In the data rows, the value 128 means zero.
Here are some points, one per row:
[183 199 167 113 125  94 117 121 187 125  96  98 214 175 137 146 165  99 158 160 160  73 172 127  65 197  90  69 102 209  85 105  57]
[ 66  80 168 150 116 130 114  91 124  91 152 103 152 119 172 106 110 168  62 111  91 183 110 134 147 136 103 175 158 113 157 139 127]
[128 148 141  80 197 174  91 132 132 127 120  60 145 183 174 118 179  89 181 174 196 112 163  64  94 154  97 107  82 160  64 118 134]
[156 104 106 113  77 186 180  78 179 176 109  98 144  85  97 152 108 103 122 112 171 100 123 183  99  57 159 188 167 108 137 102 118]
[150  92  80 139  65 198 163 119 163 169 141 111 122 101 141 129  93 129 113  73 147  63  70 173 102  51 131 147 149 121 121  68 109]
[145 189 152  82 165  98  80 132 186 122  95  77 163 171 187 150 169  72 173 156 184  96 178 107  90 187  81  95  94 168  89 102  76]
[142 144 115  94 201 159  71 164 128  98 147 124  64 177 102  69 129 143 100 176 200  86 112  29 134 100  68 117 126 182  80 172 176]
[166 144  61  97 131 100 150  75 178 144  84 197  90 141  57 111 130  87 148  61 182 120 143 138  95 173 137 204 188 130 173  94 165]
[183 145 124 170 115 152 170  86 101 137 162 124  69  26 170 152 106 168  94 137  72 179 120 127 146 148 121 159 128 170 169 146 156]
[117 154 156 109 164 156 108 140 115  96 114 119 100 169 165  92 157 123 169 175 191  78 152  48 112  87  90  70  87 148  66 141 160]
[134 151 164 213 112 135 114  78  46 100 186  21 109  95 148 113 122 136 129 126  65 156 142 166 167  49 131 138 156 167 171 165 124]
[ 58 103 106 104 104 151 159 107 120 177 168 164 138 126 167 191  77 177 113 123 150 139 114 127 157 125 133 158 126  92 155 128 140]
[126 164 146 165 139 101 144 154  75  82 184  13 111 112 135 115 125 138 158 112  93 171 123 185 142  68 183 143 162 114 148 224 113]
[123 119  70 102  99 136 157  86 139 142 119 227 100 129 103 132 126 107 154  98 169  72 143 173 160 109 144 145 163 105 135 103 140]
[136 104  52 147  49 179 178 125 145 192 123 109  78  63 124 110  71 140 117 136 154  70  64 162 137  33 117 121 140 105 133  66 146]
[192 156 179  73 154 109 118 113 125 173  71  79 168 139 132 119 164  85 159 179 170  96 181 105  96 200 103  59  97 135  64 105  51]
[202 174 171  51 139  66 112 137 158 137  70  47 102 137 107 106 141  53 129 199 116  86 160  74  77 160  78  91  84 150  71  89  86]
[ 66 146 123  84  98 120 194 143 127 155 163 163 135 131 178 208  72 185 102 120  91 164  88 196 147 112 126 119 123 117 122  93 126]
[202 138 120 124  97 145 181 105 140 136 155 192  52  15 152 234  64 169 119 127  52 199  91  67 146 204 112 143 138 122 155  56 176]
[ 74 154 146 163 187  50  49 255 100  54 156 206 172 180   0  83 177 117 211  72  68 180 134 177 156 178 248 108 168  62  96 185 210]
[116  49 112 117 130 167 126 113  80 112 144 162 139 162 129 164  78 159  89 113 133 133 115  87 130 132  94 186 157  98 160 129 123]
[ 90 127 180 147 140  92 103  66  86  70 139 108  92 117  80  87 112 140 117 130  89 202  87 148 165 116 129 149 141 120 147 137 114]
[184 149 107 149 105 142 188  94 130 145 191 168  48  32 144 234 103 143  81 136  68 204 101  90 156 164 139 163 120 138 108  95 128]
[ 47  94 149 186 122  92 167 103 103 149 159 154 132 127 164 118 109 150  56 104 121 155 118 148 167 111 121 147 102 121 151 124 121]
[135  72  65 144  54 201 159 111 170 164 129 140 114  54 158 114  95 115 132 118 162  84  73 154 118  38 162 150 144  92 108  81 113]
[130  69  61 118 117 137 150 131 109 127 119 201 112 167 139 125 104 172  84 166 149 116 162  94 141  90 119 157 115 110 168 142 115]
[110 119 161 141 181  80  64 188  82  59 132 168 121 125  14  36 194 165 148  99  65 175 122 158 157 162 215 110 143 102 142 192 176]
[ 98 203 139 147 179  54  29 255  79  73 134 170 207 189  41 115 145 138 226  86  85 179 139 238 117 162 255  55 173   0 124 213 202]
[100 148  79  80  75 170 194 158 145 191 149 149 156 132 188 217  81 195 137 132 144 167  89 143 175  94 144 143 162  74 132 111 113]
[197 145 173  69 166 122 125 141 188 137  98  46 141 150  80 118 175  99 120 181 140  81 165  78  87 171 100  76  66 170  72  92  72]
[169 161 192  92 144  87  97 112 149 152  50 101 163 132 151 119 154  78 160 166 146  53 204  97  88 171 120  45  77 174 113 108  69]
[102 155 162 141 157 108  86 255  77  52 141  82 160 132  69 128 148 153 149  62 115 170 135 205 161 103 237 100 144 113 150 193 159]
[ 47  71 132 190 111 119 120  80  92 101 143  80 165 116 168 103 129 136  58 118 103 189  96 108 136 142 114 154 163 124 169 166 126]
[105 139 159 177 150  72  70 101  92  76 143 138  72 142  15  60 173 149  96 104  79 174  96 116 166 149 174 143 145 138 136 204 150]
[ 78  42 111 171 132 115 137  81 115 116 150 136 105 147 126 113 131 168  79 132 112 126 109  96 125 144 104 166 148  92 156 185 124]
[146 137  88 104 144 160 127  84 161 175 115 191  75 132  73 108 136  87 152  91 151 101 115 178  78 148 147 161 178 129 174  78 106]
[172 140 194 100 157 117 125 119 179 158  73  96 174 168 112 145 159  90 164 189 143  80 174 118  75 191  88  86  83 174  68 121  81]
[195 120 113 165  61 132 176 120 195 148 131 241  20   0 145 204  51 133  97 131  69 210 123  62 138 236 121 125 121 110 151  80 213]
[126  56  35 103 137  97 107  97 120 101 158 215  99 181 109  90 105 120 104 133 134 117 165  67 129  99 110 144 111 142 144 124 171]
[173 122  92 103 102 159 136  69 155 189  92 156 134 113 101 140 150  86 135  70 124  80 134 182 122 101 133 168 190 122 155  95 114]
[ 73 135 127 106 130 121 160  99 101 139 155 116 134 117 115 178  66 181 111  95  74 176 105 146 149 123 143 133 137 165 128 144 128]
[ 89 181 126 155 163  75  69 255  32  58 165 100 193 116  71 118 147 111 208  94  86 159 106 196 161 122 247 109 151  49 125 177 125]
[152 177 175  86 158 139 105 143 155 138  84 102 167 208 198 140 187  39 170 174 179 115 161 106  88 163  81 106  79 177 102 131 126]
[ 43  48 168 217 137 123 105  73 103 107 150 114 157 112 166 109 157 135  43 123  94 144  93 119 164 116 125 148 124 105 166 148 123]
[ 74  69 166 199 111 158 103  70  98  79 151  97 194 110 206  90 163 143  70 125  47 127 100 100 184 122 150 173 122 116 197 134 144]
[207 169 184  85 147  99 124 131 173 166  87  83 206 149 116 105 142  94 161 151 154  73 176 106  88 182  72  85  59 179  91 137  87]
[ 79 132  85  90  64 176 164 158 112 147 129 191 146 122 196 194  71 165 140 126 143  92 106 215 155  81 135 124 127 103 137  86 146]
[103 130 144 113 173 142 124 143 113 131 129 109 138 173 164 116 181 100 183 173 212 108 172  66 111 116  62  66  88 166  57 135 157]
[169 236 189  94 161 119 119 114 175 146  83 117 219 143 154 132 181  79 187 189 172  86 170 108  97 179 115 107  97 190 102 111  30]
[114 108  49 111 119 198 211 160 138 163 110 185 147 153 162 173  82 144 143  98 163 104  98 190 139  78 127 122 150 107 157 123 142]
[143  66  62 160  37 176 154 162 212 181 116 144  84  75 166  91  59 139 116  92 156  77  81 165 128  48 109 150 145 125 127 104 146]
[ 87  23 132 166 115 103 121 105  94 140 133 100 112 178 162 120 114 148  48  92 102 178 102 105 132 157  97 156 175 115 155 147 141]
[109 141  77 140 143 120  88 108 109  74 103 212  55 180  67  31 146 146  94 158 159 101 167  42 107  81  82 126  93 130 131 135 170]
[186 142 133 219 134 149 113  61  74  96 169  60  86  63 151 130 144 138  76  81  83 182 136 144 182  56 103 161 127 179 146 157 122]
[148 158 176  83 147  80 142 139 177 150  70  79 146 158 129 139 186 112 196 178 164 101 162 101  57 165  58  93  47 150 101 102  75]
These points spread out most along one direction. How far along it is each point below, from 0 to 99? The average is 50, and the first point in the table lies past the average. One standard deviation of the points above along it is 16.
[ 87  23 132 166 115 103 121 105  94 140 133 100 112 178 162 120 114 148  48  92 102 178 102 105 132 157  97 156 175 115 155 147 141] 37
[183 145 124 170 115 152 170  86 101 137 162 124  69  26 170 152 106 168  94 137  72 179 120 127 146 148 121 159 128 170 169 146 156] 37
[114 108  49 111 119 198 211 160 138 163 110 185 147 153 162 173  82 144 143  98 163 104  98 190 139  78 127 122 150 107 157 123 142] 40
[202 138 120 124  97 145 181 105 140 136 155 192  52  15 152 234  64 169 119 127  52 199  91  67 146 204 112 143 138 122 155  56 176] 36
[ 74  69 166 199 111 158 103  70  98  79 151  97 194 110 206  90 163 143  70 125  47 127 100 100 184 122 150 173 122 116 197 134 144] 36
[186 142 133 219 134 149 113  61  74  96 169  60  86  63 151 130 144 138  76  81  83 182 136 144 182  56 103 161 127 179 146 157 122] 38
[145 189 152  82 165  98  80 132 186 122  95  77 163 171 187 150 169  72 173 156 184  96 178 107  90 187  81  95  94 168  89 102  76] 78
[ 73 135 127 106 130 121 160  99 101 139 155 116 134 117 115 178  66 181 111  95  74 176 105 146 149 123 143 133 137 165 128 144 128] 39
[ 43  48 168 217 137 123 105  73 103 107 150 114 157 112 166 109 157 135  43 123  94 144  93 119 164 116 125 148 124 105 166 148 123] 37
